(in the rows, 128 means zero)
Each path is a new rotation, seen through one point. The rows after it are directions, each followed by how far the rotation turns it, in degrees per step (0 if it stays put).
Each turn is a multiple of 5 degrees from 10 to 175, or 0.
Each row of a path follows its step; steps can be skipped.
Path 1:
step 0: [164 117 112 95 156 132 110 126 107 131 133 114 126 130 137 112 129 148 113 102 125 143 143 129 91 135 151 117 123 154 146 131 122 139 117 135 141 124 133 152 131 135 131 124 145 136 139 117 126 112 125 126 133 148 138 125]
step 3: [128 141 143 135 135 120 119 101 130 124 118 109 171 134 134 134 113 144 113 134 144 120 119 127 132 134 123 123 163 120 125 114 131 122 119 108 136 147 148 163 114 137 130 144 142 122 125 113 115 120 142 110 131 163 129 111]
step 5: [116 105 143 122 100 133 139 108 132 137 144 135 126 126 138 118 124 128 114 125 135 116 107 122 156 118 161 139 118 117 139 158 138 115 127 132 136 109 111 103 138 160 137 124 141 139 121 114 139 128 139 162 116 111 114 134]
step 6: [121 130 118 104 128 128 105 107 96 114 133 121 129 121 117 137 142 131 145 112 119 122 134 146 133 136 134 155 129 107 143 127 128 106 152 108 109 137 135 143 126 155 126 131 101 102 114 124 131 149 153 146 133 137 122 118]
step 7: [124 136 79 131 121 128 134 120 116 119 132 111 130 133 165 124 143 137 108 126 158 146 133 159 114 150 127 110 144 130 135 129 114 134 122 98 111 130 134 126 112 125 121 141 116 144 134 140 134 117 129 104 148 129 123 128]
step 10: [143 128 114 119 136 137 110 119 155 117 123 103 150 158 131 159 137 131 148 124 122 153 114 112 139 160 121 133 127 107 126 120 121 117 147 128 140 136 145 115 116 133 146 145 103 133 135 129 116 113 136 131 144 133 154 138]
step 12: [128 143 132 137 134 113 133 107 126 169 118 138 136 111 96 124 129 126 130 133 153 140 135 130 132 141 143 132 139 130 130 118 126 139 93 144 130 110 140 121 143 167 128 103 146 133 115 105 123 145 140 136 110 146 118 128]
step 13: [129 131 128 128 78 119 111 121 128 142 134 116 119 128 134 139 130 142 124 120 109 147 148 130 142 116 150 119 116 106 139 116 123 112 137 133 116 140 130 120 128 137 125 129 142 146 141 105 102 119 139 164 155 132 106 115]
step 14: [126 104 107 129 121 117 120 142 124 107 121 136 108 135 144 125 129 125 116 122 116 116 93 135 132 133 124 148 149 77 123 150 108 120 141 117 122 139 126 131 112 161 143 148 118 125 131 123 123 130 122 115 132 139 106 143]
[135 125 133 126 123 121 129 124 124 130 132 122 132 126 127 126 131 135 129 127 129 128 122 126 124 132 120 128 121 130 135 122 119 132 125 129 128 136 132 129 130 123 134 127 126 129 126 126 129 134 130 127 129 123 126 122] -> 115
[123 132 130 122 133 123 135 133 132 132 132 131 123 127 126 128 131 127 130 133 135 125 117 125 131 128 124 134 122 130 129 131 133 132 130 123 125 125 125 129 135 130 130 128 137 127 124 130 126 128 128 127 129 124 121 134] -> 110
[138 124 118 128 128 127 127 138 127 126 126 122 125 126 125 124 130 126 120 122 129 129 126 128 127 131 128 129 127 136 134 127 132 120 133 126 123 128 125 130 124 124 128 123 127 124 122 135 131 123 125 127 126 127 128 128] -> 45
[128 128 128 134 132 127 126 128 124 122 126 135 127 125 123 127 126 130 123 131 133 132 124 135 127 132 123 126 125 135 125 127 131 134 119 124 133 136 133 132 128 132 120 127 130 131 126 129 131 119 130 132 131 129 132 128] -> 90
[122 133 122 129 125 122 133 128 130 134 135 123 126 129 128 132 131 132 131 132 131 135 129 125 128 131 127 123 129 124 133 128 126 129 128 134 129 128 124 122 125 128 124 126 124 136 123 129 131 119 128 129 122 123 137 131] -> 135
Path 2:
step 4: [103 113 154 83 135 122 119 126 122 138 116 142 144 117 127 89 127 135 129 119 112 111 131 110 123 116 141 113 123 178 132 125 135 129 149 126 117 144 145 101 124 137 134 130 108 149 136 126 125 118 130 111 116 140 125 116]
step 7: [128 108 128 108 117 131 142 129 134 152 113 103 136 122 127 119 150 117 138 140 129 131 131 149 124 138 108 109 150 135 141 142 148 105 171 130 119 151 123 103 134 131 111 110 93 140 131 139 147 154 153 136 121 120 135 130]
step 8: [129 133 132 106 136 127 132 116 143 126 145 127 121 136 140 112 142 118 84 109 123 112 117 99 101 116 125 135 147 149 148 127 128 125 150 120 99 133 115 121 145 135 98 122 101 145 130 116 134 117 127 105 144 145 105 129]
step 9: [113 112 130 98 135 132 143 143 133 148 108 117 141 126 158 109 119 122 136 121 101 99 150 115 112 123 134 107 147 141 167 122 146 112 128 129 126 125 167 107 108 138 139 134 116 139 129 125 152 118 133 131 127 126 138 130]
step 10: [116 122 157 98 112 120 121 127 136 122 131 146 115 104 114 107 134 126 111 127 137 148 123 135 129 118 102 143 128 152 145 130 126 114 146 133 101 115 145 89 113 152 123 132 89 134 121 133 123 108 114 142 128 146 127 124]
step 11: [112 108 118 89 130 146 132 153 140 152 119 132 119 135 157 112 135 121 132 103 131 118 145 142 126 121 105 115 143 117 124 122 118 123 133 142 95 123 127 119 152 142 129 130 101 121 142 131 138 144 140 131 108 125 93 149]
step 12: [119 123 136 106 127 136 128 126 149 139 108 103 148 114 119 102 146 140 122 121 110 129 111 139 114 107 103 121 138 160 143 132 114 123 150 114 121 139 102 114 110 130 118 124 95 141 128 104 123 137 154 103 117 136 145 124]
step 13: [120 133 115 100 148 114 135 125 125 112 136 114 129 138 149 98 157 117 108 133 141 105 136 121 115 143 114 121 143 147 140 110 150 116 169 141 120 141 153 118 142 142 111 128 99 131 134 128 149 134 126 127 148 112 118 136]
step 16: [123 117 145 86 118 155 107 135 121 137 135 136 125 141 138 121 140 115 121 112 122 121 139 124 124 118 111 138 147 144 140 120 120 152 140 141 87 130 106 85 124 139 107 111 99 140 125 136 124 126 133 120 109 126 112 123]
[132 134 129 126 123 128 130 126 131 117 123 130 129 127 133 127 132 134 137 125 126 135 132 127 135 119 121 126 133 126 124 127 130 134 128 130 130 125 125 125 127 132 133 130 127 131 127 131 125 136 126 126 125 128 122 129] -> 65
[124 127 134 126 123 126 121 124 126 125 132 130 129 128 127 126 129 130 127 131 128 129 127 128 126 125 127 130 130 130 138 128 126 139 126 125 122 125 118 132 128 123 131 132 127 124 127 135 126 127 134 128 132 138 136 128] -> 175
[126 130 125 128 117 138 130 125 131 127 129 130 129 128 123 127 137 128 132 125 123 122 127 123 122 139 131 128 123 127 127 127 129 130 129 130 128 129 129 132 128 131 123 128 126 131 129 131 123 130 131 116 121 130 129 129] -> 85
[129 124 125 131 129 130 128 131 134 125 126 126 126 130 133 127 128 130 130 138 129 125 139 130 127 139 126 124 134 129 133 134 130 131 127 130 128 129 135 134 132 129 131 129 130 127 129 132 130 133 136 136 129 127 127 135] -> 175
[131 124 132 135 132 131 124 135 123 125 130 126 126 129 139 129 128 127 124 126 125 122 121 124 128 129 122 127 128 120 134 128 128 130 126 126 124 128 123 131 132 132 134 129 126 126 132 128 124 122 124 124 122 121 122 128] -> 135
Path 3:
step 0: [105 135 144 128 137 124 156 92 129 117 139 130 116 140 141 152 133 109 154 135 131 122 138 109 134 133 131 132 143 107 132 142 108 110 130 101 136 119 127 120 113 137 126 111 137 140 153 119 134 152 138 115 137 110 124 150]
step 3: [105 128 139 131 131 136 113 139 145 138 131 106 130 132 123 108 145 130 162 114 138 117 158 132 144 130 139 123 127 141 118 165 111 134 134 118 138 133 129 137 127 136 122 94 129 135 108 120 141 124 141 158 116 109 116 134]
step 8: [128 122 136 118 128 121 148 123 154 152 129 143 139 122 139 128 117 111 143 141 124 118 92 103 129 121 117 153 135 128 119 150 142 120 137 129 132 155 110 140 121 146 147 110 99 135 116 140 127 158 125 147 128 130 119 118]
step 9: [107 128 133 120 132 136 136 133 135 137 114 124 155 149 142 118 123 126 131 103 148 140 132 124 115 133 151 169 103 129 131 118 127 149 119 147 120 154 111 122 117 144 135 106 101 117 116 99 131 134 139 132 130 114 139 118]
step 10: [115 115 131 142 119 110 108 154 129 107 114 119 134 123 151 115 114 125 161 123 126 138 122 144 118 143 139 143 127 121 115 154 107 161 152 125 129 142 136 136 138 133 161 112 125 114 108 136 131 111 132 119 142 129 119 135]
step 11: [122 123 105 111 139 135 145 133 136 92 111 134 129 123 119 138 114 125 147 122 125 127 130 125 123 139 131 121 152 116 130 121 132 126 141 100 117 135 139 163 129 147 133 90 104 138 118 108 133 122 137 113 119 136 96 133]
step 13: [166 123 125 137 125 123 134 133 128 136 138 126 130 111 126 125 107 107 142 123 140 130 151 133 115 105 124 139 116 103 144 119 126 127 132 93 152 129 116 113 135 138 144 111 130 132 101 129 122 139 123 99 156 139 142 132]
step 15: [133 137 115 133 144 142 135 145 161 141 121 117 149 150 116 129 113 116 137 109 125 127 116 122 122 130 119 128 148 123 145 157 130 138 125 129 141 123 104 109 104 143 132 102 141 114 107 147 122 134 121 154 113 106 132 144]
step 16: [105 129 116 121 124 136 123 138 133 129 147 137 150 164 127 121 99 83 130 121 140 127 127 131 145 124 149 156 139 130 109 110 109 132 144 130 127 130 111 138 121 113 139 113 142 119 104 127 121 131 105 117 125 129 136 127]
[122 126 130 121 131 130 130 129 117 135 127 136 131 125 129 126 129 124 128 128 133 123 132 133 133 129 127 124 127 132 128 128 123 124 132 122 127 125 127 131 131 132 129 125 125 132 127 128 131 137 120 126 125 125 120 122] -> 135
[128 128 127 129 125 129 133 124 130 129 130 131 129 126 125 134 123 130 123 128 140 131 126 130 131 125 130 139 129 122 118 123 126 121 130 129 125 129 127 121 131 132 125 127 127 126 128 137 135 125 130 130 124 130 130 124] -> 95
[129 134 127 133 125 126 125 133 130 126 126 128 118 125 132 123 130 126 131 130 127 124 125 133 124 131 122 130 129 134 129 135 126 120 130 127 125 126 129 121 132 131 133 124 132 129 126 132 125 127 129 141 132 126 129 120] -> 155
[129 133 135 127 118 133 128 129 126 125 126 129 132 129 127 134 134 127 133 123 130 134 130 136 129 115 126 131 120 126 126 131 128 131 128 123 128 129 130 130 132 121 128 131 131 123 127 125 126 126 128 132 134 127 122 128] -> 100
[125 133 132 122 119 128 132 127 130 132 120 127 124 134 124 131 126 125 130 137 123 127 126 126 129 126 130 130 134 136 127 123 133 129 128 120 125 129 130 128 116 134 122 126 130 124 127 132 127 130 125 127 131 127 129 127] -> 95
[135 120 130 127 128 126 134 135 132 123 126 133 128 127 130 131 128 126 126 130 122 126 119 131 124 129 129 125 124 130 128 127 134 124 128 125 128 126 129 131 130 124 125 129 123 123 128 127 133 133 131 133 116 138 124 129] -> 115
[132 140 125 125 124 126 127 126 128 129 132 134 133 134 139 124 126 126 123 129 132 128 128 124 128 124 123 126 128 128 131 127 135 127 139 131 128 126 128 129 128 129 126 132 123 123 123 121 126 127 127 128 123 125 134 126] -> 100
Path 4:
step 4: [139 123 138 135 128 138 120 137 115 143 112 141 143 132 120 103 149 119 151 139 168 143 109 122 127 118 140 108 119 132 112 119 125 156 117 111 103 135 150 139 120 140 120 138 126 120 148 114 118 90 120 127 127 111 144 141]
step 5: [119 147 122 122 136 125 157 131 108 137 127 139 128 140 82 108 135 119 140 107 117 127 128 125 106 125 139 116 124 126 105 119 152 157 127 107 114 140 142 140 149 132 133 149 144 119 147 132 146 111 114 118 139 121 126 143]
step 6: [108 141 145 136 131 144 134 148 125 134 139 128 98 140 109 128 138 121 131 141 136 149 113 135 133 131 136 138 142 133 119 120 154 148 131 120 129 147 130 147 136 132 122 141 126 107 126 137 133 130 145 140 158 86 133 169]
step 7: [119 108 123 113 123 108 132 139 121 143 132 152 122 105 117 104 142 110 139 152 132 139 125 150 133 120 140 129 153 110 113 130 149 143 104 129 104 129 139 146 136 137 119 132 100 112 140 114 109 112 127 135 144 99 120 132]
step 9: [129 140 125 119 137 118 119 157 126 100 140 98 119 124 130 118 146 108 139 131 152 124 95 129 118 108 125 151 146 108 134 113 141 122 107 105 121 138 120 141 133 153 120 151 135 116 118 134 135 135 130 130 142 98 140 140]
step 11: [127 114 107 129 118 127 150 140 151 102 133 131 139 111 113 100 141 124 151 130 138 137 107 115 122 141 127 113 140 121 138 122 134 122 135 133 129 132 117 134 156 116 133 135 166 122 138 125 144 96 159 139 139 111 149 132]
step 12: [126 124 126 122 153 139 149 142 109 98 144 130 118 125 126 105 147 112 153 117 155 129 101 127 120 120 112 132 133 138 125 119 141 124 142 129 118 154 117 143 159 140 126 128 119 94 120 101 130 133 142 142 123 134 139 116]
step 13: [133 129 153 129 124 146 146 145 126 146 128 133 126 102 107 105 126 135 136 137 174 129 112 120 109 150 128 152 118 130 113 132 124 123 115 134 116 143 148 152 142 125 120 140 129 117 153 100 128 127 136 137 117 128 157 125]
step 14: [116 135 117 139 109 141 147 119 132 137 147 136 139 124 104 103 146 151 144 110 135 135 121 123 121 129 137 126 120 108 131 137 139 115 121 98 109 151 119 156 133 131 116 134 151 121 146 101 150 112 114 143 146 112 141 116]
[132 121 123 124 129 122 126 129 133 120 128 124 129 130 134 128 133 124 126 131 126 125 130 137 129 128 124 124 124 125 134 125 128 121 125 127 132 127 133 129 131 128 125 134 126 134 133 131 130 136 134 123 122 123 130 130] -> 40
[129 135 132 135 134 134 130 128 123 121 133 125 127 127 129 130 133 126 128 125 126 129 123 129 128 135 126 132 134 126 126 123 131 131 128 127 125 128 125 133 135 127 129 128 129 132 124 136 127 135 128 118 124 136 122 131] -> 110
[123 127 130 131 136 133 136 131 134 131 125 126 126 127 130 130 131 123 128 121 130 128 132 130 126 129 123 134 128 125 129 124 126 128 124 129 135 135 133 119 125 138 121 126 127 124 125 135 125 128 128 135 128 127 127 128] -> 115
[126 128 125 128 134 128 121 133 124 125 131 127 129 135 130 123 121 127 128 135 133 132 121 128 136 129 126 133 122 126 125 124 127 128 129 131 125 129 130 128 124 135 131 120 120 128 133 125 119 128 127 129 124 127 123 128] -> 125
